M =
[[127 131 140 126 136 118 140 127 134 127 128 127 135 119 123 117]
 [134 128 138 135 135 129 132 115 134 121 134 124 140 134 128 115]
 [129 137 120 136 135 108 119 148 102 122 128 114 112 138 137 129]
 [135 133 125 122 123 128 141 119 135 145 117 128 140 107 116 129]
 [138 134 139 136 135 127 131 115 131 124 129 119 140 134 131 114]
 [137 128 123 120 122 135 129 116 126 132 121 128 130 129 122 131]
 [135 128 140 133 135 127 135 114 137 120 131 124 143 130 126 113]
 [126 136 126 122 123 130 137 131 134 151 117 132 130 106 122 136]
 [132 148 146 133 137 113 135 139 126 135 116 114 130 118 137 117]
 [125 125 132 134 132 132 117 130 124 116 137 129 120 147 138 126]
 [135 118 119 120 120 139 131 110 134 129 127 135 136 127 116 131]
 [131 128 139 131 134 128 132 119 135 122 131 126 137 131 128 117]
 [138 129 125 122 122 137 129 114 129 134 121 128 133 128 123 130]]
Report the entry just left of the smallest entry.
A: 148
Report the first entry in reading order.
A: 127
The entry just left of the largest entry -> 134
The entry in the bottom-right corner -> 130
The largest entry in the last row is 138
Report the last entry in the row that holds the smallest entry.
A: 129
The top entry of the column that holds the largest entry is 127
Report the 4th entry in reading order.
A: 126
Report the entry just left of 108.
A: 135
The 3rd entry on the diagonal from the top-right corner is 138
Report the top entry of the column that holds the smallest entry.
A: 134
Report the entry in the top-right corner.
A: 117
The bottom entry of the column that holds the largest entry -> 134
The 2nd entry on the main diagonal is 128
The first entry of the smallest entry's row: 129
Report the maximum.
A: 151
The smallest entry in the last column is 113
The entry directly below the smallest entry: 135
Report the second entry, reading row by row.
A: 131
The 2nd entry on the diagonal from the top-right corner -> 128
The fourth entry from the end, reading row by row is 133
The third entry in reading order is 140
The 5th-last entry, reading row by row: 128
Report the entry directly below the largest entry.
A: 135
The largest entry in the last column is 136

Read these off the matrix that follows.
1) Give the bottom-right entry.
2) Give the third entry, reading row by row.
3) Give the largest entry in the first column.
4) Give the fourth entry from the end, reading row by row.
5) Give the smallest entry in the last row.
6) Give the entry just left of the smallest entry.
7) Give the first entry, reading row by row.
8) Give the second entry on the diagonal from the top-right corner.
[[124 133 131 127 132 143 114 133 125 116 126 151]
 [116 119 120 116 121 152 140 144 131 129 135 143]
 [125 132 132 128 133 143 111 136 127 112 128 154]
 [122 119 135 117 121 123 140 136 125 134 129 133]
 [125 116 135 116 117 125 147 134 127 131 129 129]
 [110 134 127 118 125 121 136 137 118 139 127 139]
 [127 114 133 119 119 119 143 137 133 139 134 132]
 [119 126 128 110 111 131 152 133 111 133 131 125]
 [129 131 127 123 126 135 128 129 130 132 129 138]
 [124 128 131 120 125 133 131 132 125 132 127 138]
 [130 112 135 114 112 127 156 131 130 125 129 123]
 [117 127 130 110 114 132 148 133 108 131 128 128]
 [124 128 125 121 124 142 131 134 130 130 130 141]
 [127 132 127 124 126 136 127 129 129 131 128 138]]
1) 138
2) 131
3) 130
4) 129
5) 124
6) 133
7) 124
8) 135

Read these off the grid that follows.
1) Find the top-right entry.
2) Find the third entry from the end, reading row by row.
3) Find the smallest entry in the last column.
4) Find the first entry on the main diagonal.
5) Find the second smallest entry.
6) Find the entry in the bottom-left corner.
7) Find the 4th-last entry, reading row by row.
8) Find the largest entry in the last row.
[[135 134 130 118 140 115 130 140 100 150 112]
 [133 128 128 132 133 118 137 123 122 147 117]
 [133 131 123 133 114 139 109 147 113 147 107]
 [130 131 122 127 129 121 141 109 150 104 146]
 [131 131 126 134 120 137 116 143 110 146 105]
 [134 129 132 133 122 125 129 134 122 115 122]
 [129 129 130 125 127 131 114 125 139 119 125]
 [130 131 134 119 126 148 115 131 147  98 133]]
1) 112
2) 147
3) 105
4) 135
5) 100
6) 130
7) 131
8) 148

X =
[[124 139 119 130 138 130 118]
 [127 125 128 127 126 127 128]
 [117 124 119 136 135 136 120]
 [120 153 110 127 146 127 104]
 [105 123 108 147 145 147 112]
 [130 130 129 127 128 127 128]
 [128 113 134 130 120 130 137]
 [127 120 130 129 124 129 132]
 [127 134 125 130 134 130 125]
 [122 126 123 132 131 132 124]]
Counting starts at 1.
The entry in row 2 and column 1 -> 127
The bottom-right entry -> 124
What is the entry in row 1 and column 2? 139
The entry at row 1, column 3: 119
The bottom entry of the column that holds the largest entry: 126
What is the top-left entry? 124
The entry at row 3, column 3 -> 119
What is the entry in row 2 and column 3? 128
The smallest entry is 104
What is the entry in the bottom-left corner? 122
The entry just left of the smallest entry -> 127
What is the entry directly below the largest entry? 123
The entry at row 3, column 1 is 117
What is the entry in the top-right corner? 118
The entry in row 3 and column 2 is 124
What is the entry just left of 110? 153
What is the entry in row 2 and column 2? 125
What is the entry just right of the largest entry? 110
